which system made each run
J, run 1 (8 x 20)
[[-10 -28  -4  40 -14  -6  26  25   2   2 -31 -22  20  15 -20   0  39 -42
  -19  -2]
 [ 28 -17 -27  49   0  41  30   7 -10   2  30   8 -18   4   6  13  -2 -31
   10  22]
 [ 32  24  -6  -1  39  -5  34 -20  -4  -4   3 -32 -43  -7 -10 -11 -30   0
  -13  33]
 [ 28  31   4 -24 -15 -19  16  16 -56  19 -21 -20  -3  13 -37   8 -17  23
   -5   3]
 [ 42  36   0 -14 -37   3 -23   4 -19  -9  23  17  14   8  16   0   3  28
   50   7]
 [-18  19  10 -17 -19 -32 -21  -3  43  -7  17 -34 -22   4  18 -40  22  28
   23  -1]
 [-62 -23  -5  -6 -30  -3 -18  23   8  41   6  -2 -23  19  -7  -8  -2  23
   -7 -33]
 [-29 -11  -4  -6  16  34 -39 -14   9  12  18  58  -1 -11  27  13 -38  -1
   -2 -13]]
N, run 2 (8 x 20)
[[ 43   9 -17  18 -12   7  28  -4   7 -16  44 -26 -23   3  12 -12  17  10
   42  24]
 [ 24   8 -14 -27  13  -6  31 -23  -7   3  44 -14 -29 -11  -3  -8 -29  52
   16   6]
 [  5  12  10 -48  12  -7 -14 -14 -26  11  24  28  15 -32  -1   7 -38  47
   -4  -9]
 [ -7  10  32 -38   0 -15 -44  -3   2 -15  -7  24  48 -36  13   6  14  12
   -3 -14]
 [-28 -18  17  -6 -23 -28 -16  11  34 -17  -8 -15  36  -4   9 -14  56   3
    8 -21]
 [-46 -48 -11  22 -21  -1  13  15  37  11  26 -22 -11   3   6 -15  36   3
    1 -19]
 [-38 -48 -14  15  31  21  29  -3  12  19  23 -13 -35 -21  -8   8  -7  -7
  -30  -7]
 [ -3 -25  -1   2  41  13  30  -2 -31  12 -16  11  10 -27 -26  26 -25 -20
  -49   0]]
U, run 3 (8 x 20)
[[  6  19  15   1 -50 -20 -37  21  -7  13   3  28  56   3   9 -25   6   2
    9   6]
 [ -9 -11  -8  16 -16  20 -12   6  37 -11  45 -19 -33  -8  34  -8  37   4
   39   1]
 [-54 -27   0 -21  16 -28   7 -15  37  -1 -28 -17  -9  19 -11 -10   4  16
  -18 -38]
 [-31  -9   6  25 -17  14 -31  29 -16  39 -16  30  18  -1  -3   1 -14 -37
  -34   1]
 [ 12   0  -3  21  36  47  -9  -8  11 -30   0  -2 -34 -16  24  32  15 -41
   13  13]
 [ 14  12  10 -14  26 -35  23 -16   4 -29 -60 -26  18  17 -25  -2  11 -11
  -16  -2]
 [ 26  15  -9  36 -46  -3  14  34 -34  31  -3  -5  11  23 -18 -19  -4 -19
   -3  29]
 [ 19   8 -23   5  19  22  24 -18   8  -1  38 -18 -62   7  10  -2 -23  17
   25  16]]
P, run 4 (8 x 20)
[[ 15   5   9 -18 -26 -22  23  26 -31  16  29 -48  -8 -27 -21  -8  25  35
    2   7]
 [ 22  -7 -22  -6 -23  15   4 -13  -5 -17  18  42  28  28  13  17  -1  29
   53 -21]
 [ -8  -5  20 -17  10 -42  -6 -19  35 -13   9   8  49 -31  12 -39   4  10
  -22   6]
 [-29 -15   8 -23 -28 -13   2  28  -6   8   8 -42 -18  -7 -14   9  47  35
   13 -31]
 [-18 -33 -16  -6   4  20  -4 -20  10 -18 -14  51  31  25   9  30  -1   4
   22 -41]
 [-22 -22  27  -9  32 -24   3  -4  14  -7 -12 -12  34 -49  -7  -7  17 -18
  -51  -1]
 [ -1 -24  -6  -2  -7  15  29  26 -29  -3  -8 -40 -25  -1 -25  40  46   4
   12 -23]
 [ 17 -32 -24  23  17  18  33 -23   2 -21  -6  46  41  18   1  18 -12 -19
    6  -8]]
G, run 5 (8 x 20)
[[ -7 -14 -20  33   9  50 -16 -10  27  -6  29  28 -30   8  37  11  -5 -24
   27   5]
 [-16  12  13 -16  41 -21  15  -7   3   5 -25 -49 -46 -11 -19 -10 -13  -3
  -40   9]
 [  6   2  -3   7 -35   3  -2  29 -47  19 -40  21  35  32 -25  19  -2 -12
   -2 -12]
 [ 31  15 -15  15  12  46 -16 -16   3 -14  33  31 -26   0  34  14 -19 -10
   38  20]
 [  9  34  18 -27  22 -37   7  -8   6 -11 -21 -58 -33  -6 -15 -21   2  14
  -14  15]
 [ -1   4  -7  10 -59 -13  -5  29 -22  21 -20  12  34  45 -15  -9  10   4
   17 -12]
 [ -2   2 -15  12   0  34 -22 -12  22   8  55  27 -32  -6  39  -8 -24   8
   26  13]
 [-24  18  25 -44  25 -36  -8  -5   5   7 -19 -41 -26 -21 -17 -14  -8  24
  -32  -5]]
U, run 6 (8 x 20)
[[ 30  17  -8  13  41  27  -3 -30   5 -33 -28  28  -2  16  13  20 -23 -38
    7  15]
 [ 42  41  22  -5  10 -34   9   5 -15 -16 -25 -39  12 -13 -15 -19  11 -14
  -17  33]
 [ 30  15 -19  12 -43   3  25  24 -33  13   5 -26 -19  38 -20   1  10  16
   34   6]
 [  3  13 -23  -8   5  -7  10 -30  21  12  30  13 -28  28  10 -32 -53  35
   15   9]
 [-20  24  25 -44   4 -15 -34   8 -19  28  13  -7 -14 -38  -6  -7 -23  34
  -22  -1]
 [ -4   5   4 -21 -23  29 -46   8 -18  -8  -5  36   9   7  16  38  13  12
   39 -30]
 [ -4   5   8   3  -1 -13 -28 -21  56 -35   0  18  31   6  36 -30  16 -11
   20   2]
 [-35 -13  18  11 -21 -25  -6  31  22   9  -5 -52  -7 -12  -6 -23  53 -12
  -15  -3]]
Z, run 7 (8 x 20)
[[ -7 -28 -17   2   5  -1  15 -27  38 -42 -11  16  23  34  14   7  26   7
   36 -32]
 [-36 -15   6  24 -14 -29  -1  14  19  34  -7   3  26   0  -6 -44 -12 -19
  -46   8]
 [-25  -9   8   4   7  37 -24  25  -7   8  14 -26 -53 -32   9  30  27 -16
    1  -4]
 [ 15 -28 -29   3  35  15  56 -27  -5 -18 -14   7  -6  22 -17  26 -17   2
    3 -15]
 [ 19  28  23  -4  -2 -31  -1  18 -34  17 -30  -9  33 -16 -27 -17 -13 -17
  -42  25]
 [ 27  26  10   6 -19  22 -29  17  -2 -31   0 -19 -13  -3  20  22  49 -16
   44   7]
 [ 13  -8 -33  29  -8 -10  37 -23  32  -8  13   6  -1  50   6 -33 -18   5
   23   8]
 [-21  24  12  -8 -21 -17 -24  24 -16  51  14 -14 -22 -11  -9 -33 -31  14
  -30  20]]
J, run 8 (8 x 20)
[[ 25  20  -6   3 -13 -22  23   1  -8  27  44 -15  -9 -11  -5 -44 -32  24
   -8  36]
 [  2  20  12 -42  -2   1  -9  13 -36  16  20 -30 -41 -28 -12  17  -1  42
    7  -6]
 [ -4  10  -7 -44 -13 -15 -11 -22   2  -5   0  26  14  30   3   0 -19  53
   34 -31]
 [-25   7  25 -15 -23 -30 -43   6  24  10  14  15  38 -25  19 -35   7  12
  -10   0]
 [-52 -37   8  -7   0  18 -25  13  22  -4   3  -6 -12 -17  13  24  42  -2
    5 -37]
 [-35 -45 -19  16  23  10  14 -28  37  -4  -7  40  17  21   8  -1 -20 -11
  -12 -22]
 [ -4 -14  16  16  34   2   1   2  -6   8  -8  12  26 -47  -4   2 -11 -42
  -55  19]
 [ 27 -15  -1   4  30  25  28  -1 -26 -32 -27 -10   3 -10 -15  52  29 -27
    3  -8]]
M, run 9 (8 x 20)
[[ 50   5 -16  28  16   5  43 -11 -21  -7  -2  13  22   6 -12  -1 -26 -25
  -10  30]
 [ 35  33  20  -8   0 -22   3  12 -22  12  27 -27   3 -47  -6 -25  -5   6
  -21  42]
 [ 46  22  -8 -21 -16   0  19   1 -29 -11  23 -21 -14   5  -6  14  12  40
   44   1]
 [ 20  28 -10 -19 -16 -28  -3 -24   6   0   2  29  29  33   4 -33 -39  35
   20   4]
 [-26   6  24 -38 -24 -33 -34   7  15   5  15  -7  19 -21  11 -24  17  39
    4 -15]
 [-25 -33 -18  -7 -22   2   5  -4  25 -17   2   6   9  33   8  12  34  26
   42 -45]
 [-49 -35 -10  19  -4 -13   2 -10  42  16  -4  27  24  23   6 -31 -16  -7
  -22 -16]
 [-50 -47  10   3  10  11   0  18   7  18  19 -16 -12 -42  -4  12  26  -9
  -32 -18]]
F, run 10 (8 x 20)
[[  6 -17 -10  44   4  19  23  18 -25  23 -16  10   9   3 -18   8 -14 -47
  -36  18]
 [ 43  14  -5  24  18  32  17   6 -24  -7  22 -20 -34 -26   3  17   2 -28
    3  37]
 [ 46  20 -16 -18  20   5  38 -20 -32 -11  -4 -10 -22  17 -20  19 -28  23
   18   6]
 [ 40  35 -13   0 -37  -8   0   2 -25  16  15  26  20  28  -1 -20 -33  24
   27  18]
 [ 16  25  -3  -4 -38 -14 -14   1  25 -11  31 -22 -15  18  22 -29  24  27
   50   8]
 [-39 -18 -12 -23 -10 -28  10 -15  39   6  10 -13 -14  29  -2 -29  -2  47
   14 -31]
 [-52 -20   6  -9 -16  -4 -34   5  19  31  26  32  15 -16  16 -18 -16  19
  -15 -18]
 [-32 -16  24 -19  19  12 -41  -3  26 -22   3   5   6 -45  26  20  33  -6
   -3 -20]]
M, run 11 (8 x 20)
[[  5 -39 -12  11   5  31  19  -1   5  -6  64   9   2 -42  20  15  18  10
   15  -2]
 [  6 -22 -16  -9  38 -24  61 -32  14  -9  -2 -19  -3   7 -21 -13 -19  17
  -19  -4]
 [  2 -10  11 -10 -20 -17  15  27 -50  35   6   6  40 -27 -30   1  -8  15
  -34  -1]
 [ 37 -16  -3   0   4  17  17 -12  -1 -28  49  18  28 -39  21  16  22  12
   29   6]
 [ 15  -2  -7  -6   9 -48  50 -24  24 -13  -3 -32  12  17 -17 -38  -1  20
   -6   6]
 [ -8 -10   2  -7 -48 -18   7  32 -36  44  28  -2  22 -10 -19 -14   1  32
   -8  -5]
 [  8 -24 -14 -11   7  18  10 -25  17 -17  57  29  10 -21  26   8   0  35
   34 -12]
 [-18 -18   0 -26  23 -48  36 -26  25  -8 -17 -16  19  10 -21 -25  -7  27
  -23 -20]]
P, run 12 (8 x 20)
[[ -1  11 -18  23 -35  32 -13  29 -40  40  -5  23 -19  35  -9  11 -29 -11
    7   5]
 [ 21  26   7   9  31  24 -32 -22  13 -12  19  29  -9 -28  35  -6 -30 -25
   -1  35]
 [ 15  49  13 -17   3 -32  -1   3  -5   1 -26 -54 -41  14 -15 -24  -6   9
   -4  21]
 [  1  17 -17  26 -52  19 -28  24 -10  25  -5  27  -4  51   8 -10 -12 -11
   30   4]
 [-13  15   8   8  23   9 -40 -21  44  -4  23  19 -15 -20  41 -27 -20 -16
   -4  22]
 [-21  31  10 -29   5 -22 -14   7  -4  16 -29 -46 -56  16 -18 -10 -12  19
  -11  -3]
 [ -8  14  -7  15 -29  30 -41  20 -25  20 -28  45   4  36   4  18 -20 -23
   12  -9]
 [ -2  20  20  13  32  15 -38 -12  32 -19  -3   4 -12 -32  32  -8  -1 -43
  -15  28]]
F, run 13 (8 x 20)
[[-41 -25  10 -19  36 -33  19 -13  17   5 -30 -18   7 -10 -23 -11  -8   1
  -50 -17]
 [-19 -18   9  18 -14  30 -22  36 -39  33  -2  24  15 -24  -7  27   1 -28
  -27  -4]
 [ 30  -3   0  20  36  33   6 -14  10 -46  -6  -1  -3 -20  18  30  27 -42
   13  13]
 [ 26  14   3 -10  25 -30  41  -8 -26   2 -38 -26   3   6 -38  -6 -22   0
  -33  13]
 [ 25  10 -14  28 -46  25   3  37 -47  33  14  10  -1  20 -10   8  -5  -9
   18  16]
 [ 34  11 -19  15   8  15  16 -24  30 -32  33 -10 -28  12  26 -12   6   3
   44  20]
 [ -2  16  -1 -39   3 -41  19 -15  -4  18   7 -19 -13   9 -22 -29 -36  53
  -11  -4]
 [-15  -1  -3  -7 -51  15 -38  22 -14  26  26  38  14   9  13   5  -2  26
   30 -18]]
Z, run 14 (8 x 20)
[[-26 -16  16 -38  15 -39  14 -15  30 -10  16 -37   0 -30  -4 -19  22  37
  -12 -18]
 [-33 -36  -6   3 -34  12  -6  26 -20  19 -14  24  29  17 -12  28  20   3
    5 -40]
 [ -2 -16   3  25  37  27 -10 -13  17  -9  11  33  14 -37  24   7 -13 -42
  -26  19]
 [ -2 -20  10  -9  19 -23  43   3   6  -9   9 -64 -16 -29 -20  -2  40  10
  -18  -1]
 [ 14 -14 -15  25 -35  21  19  32 -48  18 -15  11  18  28 -24  29  12 -15
    9 -10]
 [ 44  27   3  24  22  18  -8 -11  -1 -11  18  15   4 -27  22  -9 -22 -36
   -6  49]
 [ 22  14   2 -19  -9 -30  30   1   3 -10  23 -59 -25  -5 -12 -19  26  38
   19   8]
 [ 10   5 -18   6 -52  11  -7  18 -32  26   3  36  18  41  -7   4 -18  18
   28 -10]]
N, run 15 (8 x 20)
[[ 10  18  -3  11 -10 -46  30   1  13  11 -14 -42  -6  23 -21 -50  -6   0
  -18  24]
 [ -3   4 -16   0 -32  36 -10  27 -41  35  19   5 -40  16  -7  27 -10  17
   26 -11]
 [ 10  14  -5 -11  49  18 -17 -45  28 -32  -5  35  -9   1  27   8 -33  -8
    9   4]
 [  3  33  22 -21  -9 -54  -3   9 -12  15 -34 -26  20   3 -27 -34 -11   8
  -30  12]
 [-10  -1  -5   1 -47  28 -35  30 -21   9  -3  18  -1  25   7  28  24   5
   39 -25]
 [-10  -1  -7  14  26   3 -12 -34  65 -31   3   6 -15  14  36 -24   0 -18
   13   6]
 [-24   6   5 -10  -5 -38  21  16  -8  34 -14 -47 -27   8 -34 -30 -13  16
  -36   3]
 [-18 -15 -14   0 -10  47 -21  13 -33  20  -4  41 -10  16   0  46 -16  -1
   15 -29]]
G, run 16 (8 x 20)
[[-11  12  24 -56  27 -20 -29 -25  11 -19  -4  14  19 -32  10   3  -6  31
   -3 -18]
 [-19  -4  21  -3 -14 -16 -32   4  31 -28 -30   9  47   1  15  -5  44 -17
    6 -18]
 [-37 -38 -12  36  -1  21  -5   4  48 -11   7  -8 -17  10  22  -2  36 -31
    9 -12]
 [-39 -32 -10  17  29   2  30   0  12  22 -13 -21 -32   2 -21  -4 -16 -20
  -45  -3]
 [  4 -10  -3   8  12  21  11  16 -54  25 -22  24  14  -9 -28  33 -28 -22
  -35   0]
 [ 52  18  -4  -5  27  37   1 -14 -34 -28  -3  22   0 -13   6  45  -9 -13
   21  14]
 [ 51  38   5  -5  11 -21  18 -15   4 -40 -19 -34  -1  10  -3 -11  18  -5
   22  23]
 [ 20  13 -11  26 -55 -21  18  23   1   9  11 -29   6  33  -5 -34  26   4
   25  16]]

runs to name
run 17 (2 x 20)
[[ 32   3 -10 -30   7 -28  51 -20 -11 -14   2 -27   1  12 -24  -4  -4  45
   14  -6]
 [ 28  10   2   9 -38 -27   4   4  -4   9  26  23  61  -5   5 -38  -7  11
    7  20]]
 => G
run 18 (2 x 20)
[[  3  -3 -10  17  38   4   7 -38  58 -36   2   1 -15  11  28 -19  -3 -20
    9  11]
 [-33  -6   2  -7 -16 -37  20  20  -1  35 -17 -46 -22  18 -33 -27   1  18
  -28 -12]]
 => Z
run 19 (2 x 20)
[[  4 -14 -17  33   8  52   5  10  -6  11  38  -5 -51 -13  14  20  -2 -23
   10  15]
 [  1   3   1 -37  56 -15  21 -37   6 -27 -36  -8  -9   2 -14  16 -19  12
  -14 -16]]
 => U
run 20 (2 x 20)
[[ -7 -26 -10  40 -33  35 -14  26  -6   2  -2  32  27  16  12  23  28 -35
   19 -12]
 [ -7 -21   0   7  54   5  17 -33  48 -29  14 -13 -16 -28  17  -6   5 -18
  -16   9]]
 => P
run 21 (2 x 20)
[[ 27   6 -11  -8 -19  38 -17   0 -19 -14  32  25  -7   1  21  34   9  22
   55 -10]
 [ -4   4   7 -28  12 -39  -3 -36  47 -30   6   4  27  -1  18 -32   2  29
   12  -9]]
 => U
run 22 (2 x 20)
[[ 23   8 -21  -5 -22  -7  17 -17  12   0  49   5  -8  19  14 -24 -13  44
   43   6]
 [-26  12  16 -31  -5 -31 -14   6   7  29  31 -29 -24 -31  -3 -35 -13  41
  -20   5]]
 => J
run 23 (2 x 20)
[[-16   5  21   7   3 -18  -2  25   0  28  15 -44 -19 -44  -8 -29   8 -12
  -44  27]
 [  9 -13 -16  -2  -6  41  13  14 -31  -7   6 -14 -38   9  -7  52  26   9
   36 -20]]
 => Z
run 24 (2 x 20)
[[ 17   2 -30   7 -10  28   3 -20  13 -15  29  22 -25  35  24   7 -11  21
   56  -7]
 [-22  16  19 -36  17 -47 -11 -22  32   3   2 -12   5 -18   2 -43 -19  27
  -26   3]]
 => U
run 25 (2 x 20)
[[ 37  32  14 -19  23 -31   4 -28  18 -47 -27  -8  30   2   4 -15   8  -1
    9  12]
 [  5  13   0  -4 -61 -30   1  27 -13  22  15 -17  16  22 -11 -28  16  33
   19  -2]]
 => N
run 26 (2 x 20)
[[  2  -1  -3   6  -7 -33  18  -7  11  27  34   8  25 -13  -1 -53 -35  16
  -26  26]
 [ -9 -13  18 -24 -17   4 -11  26 -32  21  37  -2  13 -55  -5  18  21  28
   -6 -12]]
 => G
run 27 (2 x 20)
[[ 26  13   6  -5   5  15  -9   4 -42  25  34  36  19 -43   1   5 -39   4
  -18  24]
 [ 54  46  15 -28   6  -8  -8  -6 -19 -29  12 -19  -4 -22   8   7  12  17
   28  20]]
 => P
run 28 (2 x 20)
[[ 24  13   7  28  -6  20   5  32 -27   9  14 -40 -31 -30  -3   7  24 -32
   -8  36]
 [ 38  -8 -24  -4  22  18  46 -21 -15 -32  -4  -5 -12  19 -10  35   3  12
   33 -11]]
 => N
run 29 (2 x 20)
[[ 19 -16   0  10 -25  13   1  11  -1   2  67  11  24 -41  23  -5  22  14
   21  10]
 [-20 -24  -2 -25  30 -11  26 -22  33 -13  31 -38 -34 -24   3  -5  13  33
    1 -15]]
 => J
run 30 (2 x 20)
[[-23 -21 -27   2  13  24  15 -16  24  11  39  -5 -57  13  12   0 -18  25
   20 -12]
 [-10  11   3 -32  21 -14  -2 -17 -23  26 -15  31   9   1 -19  -4 -62  23
  -32  -6]]
 => P
run 31 (2 x 20)
[[ -8  21  14  -4  21  -2  -5  18 -36  22 -44 -25 -27  -4 -30  11 -18 -24
  -44  11]
 [ 32  31   5  -5  18  20 -10  -3 -15 -38 -45 -15 -19  17  -2  35  18 -25
   24   2]]
 => Z
run 32 (2 x 20)
[[ -6  -5   9 -17  40  40 -18  -7  -5 -25   1  -5 -35 -36  14  49  17 -11
    7 -12]
 [ 15  13   0  -3  24 -17  22 -12 -11 -21 -68 -10  13  33 -27  10  -5 -22
  -15  -2]]
 => P
run 33 (2 x 20)
[[ -3   3  -1   1 -45   5 -36  12  -9   4  -8  50  49  25  11   5   3   3
   27 -19]
 [ -7   3  14  16  -3 -22 -12  -6  56 -30   0 -25  10  -4  25 -34  43 -21
    7  11]]
 => F
run 34 (2 x 20)
[[-18 -13  15 -11  15 -37  10 -12  22  14  26   0  28 -42   0 -40 -17  15
  -43  11]
 [-26 -25  12 -17 -21  12 -11  33 -21   8  14 -16  -3 -30  -6  33  49  17
    9 -31]]
 => Z
run 35 (2 x 20)
[[ 17  -8  -5   3  20  27 -15 -29  30 -40  24  38  21 -16  41  14  10  -8
   33   0]
 [-25 -15  12   1  24 -41  25  -8  35 -10 -22 -43   4  -6 -15 -29  21 -13
  -37  -1]]
 => J
run 36 (2 x 20)
[[ -4   2  -1 -13   2 -19   9   0 -26   4 -61  15  32  35 -34  12 -19  -3
  -20 -20]
 [ 40  23  -5  39 -15  23 -12  12 -16  12  28  22   7 -10  19 -13 -17 -32
    6  47]]
 => U
